In the rows, 128 means zero.
Families of rows that turns and mirrors carry onto each other, the same ones carrying the whole set onto itself: the rest of each named row's family, in list order
5 families of 8 rows
J_973: [109 128  93 124 128 115 115 134 128 125 131 133 100  93 145]
J_78: [145 120 120 162 121 118 115  98 131 128 111 112 145 101 133]
J_398: [112 117  96 153 151 141 108 136 153 147 141 142 115 134 140]
J_53: [119 132 105 162 152 103 134 144 140 132 133 149 119 101 135]
J_443: [120 141 119 177 118 122 113 108 140 150 115  88 109 116 130]
J_934: [121 156 111 152 154 114 126 149 143 128 136 126 108  99 143]
J_44: [111 131  94 129 132 122  97 138 135 125 140 120  99 115 155]
J_635: [135 128  96 142 136 106 131 136 136 124 142 149 112  98 125]
J_377: [111 131 104 148 144 147 118 147 153 153 130 137 104 125 137]
J_646: [131 118 102 133 130 109 124 142 133 124 132 136  96 113 148]
J_464: [124 137 119 174 139 138 118 105 140 154 132 104 152 109 150]
J_928: [106 140  94 126 131 112 129 134 115 137 139 121 114 105 157]
J_671: [110 145  96 128 131 133 108 149 135 137 141 124 110 106 153]
J_592: [116 146  98 144 156 139 124 128 152 139 139 135 102  96 113]
J_911: [138 121 106 161 105 112 103 104 124 134 117 100 130 120 124]
J_764: [113 119  88 131 160 135 124 115 140 138 141 142 106  98 126]
J_101: [120 146 110 160 139  99 116 144 145 117 132 134 107  98 135]
J_220: [122 124  97 142 131 128 100  85 125 144 118  90 122 121 136]
J_957: [117 131 101 147 154 136 119 118 157 129 136 149 114  89 117]
J_364: [126 135 115 175 116 101 110 113 129 142 103 102 131 123 134]
J_262: [142 109 109 159 133 126 107  92 129 139 119  95 123 131 133]
J_409: [112 129 117 147 121 130 102 111 127 147 112 119 156  91 125]
J_499: [135 111 100 141 155 127 134 126 146 133 138 151 108 109 130]
J_41: [122 141 111 154 100 123 113  99 138 132 114 116 139  92 143]
J_299: [106 129  94 141 146 135 141 112 139 152 129 141 105 103 110]
J_221: [115 131 105 148 152 117  99  98 121 144 126  84 115 119 118]
J_795: [110 116  95 154 144 118 120 146 138 148 133 138 100 135 141]
J_632: [103 118 101 143 134 135 133 137 132 160 125 139 114 131 149]
J_213: [127 134 108 149 125 124 112  86 131 135 111 112 146  88 127]
J_889: [122 141 103 159 140 133 108  92 132 150 141  80 122 114 139]
J_58: [112 127 125 166 122 113 104 119 132 148  97 104 116 116 115]
J_909: [121 127 119 161 163 122 109 111 125 149 128 104 156 116 143]
J_992: [132 140 110 176 145 123 125  95 144 141 133 117 156 110 145]
J_835: [116 146 109 156 155 100 149 129 131 134 129 129 106  99 132]
J_994: [125 131  95 156 145 134 112  78 140 145 135  95 117 126 135]
J_212: [119 133 107 172 106 117 109 106 141 146 112 100 108 134 136]
J_676: [129 111  86 135 138 124 120 136 135 140 147 142 103 129 134]
J_840: [145 118 103 164 138 125 112  91 130 139 132 108 151 117 123]
J_995: [130 125 109 177 149 122 117  99 136 154 119 111 151 130 134]
J_566: [117 142 116 162 106 137 112 102 140 149 119 107 138  89 129]

The rest of the family of J_221: J_928, J_409, J_299, J_632, J_58, J_909, J_835
The rest of the family of J_676: J_78, J_635, J_646, J_911, J_262, J_499, J_840
The rest of the family of J_443: J_934, J_377, J_464, J_671, J_592, J_889, J_566
The rest of the family of J_41: J_398, J_44, J_101, J_957, J_992, J_994, J_212

Families of rows that turns and mirrors carry onto each other, the same ones carrying the whole set onto itself: the rest of each named row's family, in list order
5 families of 6 rows
J_757: [136 123 119 137 145 103 125 127 133 159]
J_84: [114 111 105 152 122 130 135 127 136 139]
J_720: [110 121 124 124 132 129 101 127 120 132]
J_133: [139 154 161 124 128 110 128 130 128 121]
J_753: [150 143 161 115 129 115 131 129 119 122]
J_571: [126 135 142 123 110 148 136 119 122 106]
J_573: [138 138 147 119 115 143 136 114 121 107]
J_565: [160 125 140 152 119 126 159 129 131 137]
J_126: [111 113 119 120 145 131 113 133 123 132]
J_469: [144 133 141 124 113 149 140 123 121 105]
J_608: [140 130 143 127 117 136 147 126 130  95]
J_852: [139 119 125 145 141  97 129 138 133 154]
J_410: [122 100 113 139 123 144 130 121 129 140]
J_303: [125 124 123 140 134 108 118 131 124 165]
J_849: [129 131 148 131 106 143 140 130 122 102]
J_390: [124 103 117 149 115 145 137 120 123 137]
J_985: [105 128 126 115 131 119 106 128 124 124]
J_960: [141 151 150 118 136 100 129 136 131 124]
J_36: [128 116 119 149 136 102 130 143 134 154]
J_882: [107 129 122 124 135 117 105 124 118 135]
J_633: [120 110 111 157 121 139 134 128 119 140]
J_642: [145 143 155 110 129 105 131 129 136 121]
J_231: [155 140 147 148 106 114 153 124 131 129]
J_584: [143 154 153 128 128 100 135 136 126 120]
J_29: [156 133 142 144 118 116 165 130 135 129]
J_572: [163 132 140 151 119 118 154 121 123 130]
J_301: [158 124 145 143 115 127 161 132 136 126]
J_383: [102 122 126 116 131 127 112 135 132 131]
J_736: [121 120 125 144 137  96 126 133 134 155]
J_673: [126  99 106 144 122 135 138 126 126 139]

The rest of the family of J_633: J_757, J_849, J_642, J_572, J_383
The rest of the family of J_985: J_571, J_565, J_852, J_390, J_960
The rest of the family of J_584: J_573, J_410, J_36, J_882, J_301
The rest of the family of J_469: J_720, J_133, J_29, J_736, J_673

Families of rows that turns and mirrors carry onto each other, the same ones carrying the whole set onto itself: the rest of each named row's family, in list order
4 families of 8 rows
J_519: [123 142  92 122 141 146 131 148]
J_61: [118 129 133 148 113 157 144 127]
J_370: [131 139 115 140 108 169 143 123]
J_647: [111 131  94 150 148 154 159 100]
J_450: [122 104  98 136 140 144 162 104]
J_784: [130 140 116 139 105 166 143 123]
J_761: [124 140  90 123 143 148 131 148]
J_672: [124 137 133 123 124 165 158 117]
J_178: [151 127 124 137 143 122 148 131]
J_674: [158 125 120 140 152 134 147 130]
J_477: [105 134  97 147 140 143 160 101]
J_19: [122 127  79 148 134 143 150 106]
J_318: [133 141 133 146 158 129 141 120]
J_175: [154 144 115 146 140 128 137 122]
J_312: [120 128  80 147 132 139 151 104]
J_866: [130 140 136 134 114 158 154 131]
J_520: [126 125 131 151 121 169 142 127]
J_10: [121 132  97 108 156 154 140 135]
J_168: [147 133 118 140 163 131 133 123]
J_28: [119 105  99 134 137 139 162 105]
J_819: [114 119 101 145 127 139 156  95]
J_498: [105 133  93 120 143 145 150 146]
J_806: [115 136  99 105 148 142 142 136]
J_264: [121 115  98 149 137 152 153  95]
J_677: [108 121 107 129 150 144 144 153]
J_709: [136 140 131 147 162 134 140 119]
J_372: [112 130  91 124 152 159 147 146]
J_821: [138 137 131 138 123 171 151 130]
J_79: [128 136 133 125 127 171 156 116]
J_341: [140 135 121 136 154 118 135 123]
J_23: [109 120 105 131 153 148 142 153]
J_615: [156 144 114 147 141 131 136 122]

The rest of the family of J_19: J_519, J_370, J_784, J_761, J_175, J_312, J_615
The rest of the family of J_821: J_866, J_168, J_819, J_498, J_264, J_372, J_341
The rest of the family of J_806: J_61, J_647, J_178, J_674, J_477, J_520, J_10
The rest of the family of J_709: J_450, J_672, J_318, J_28, J_677, J_79, J_23

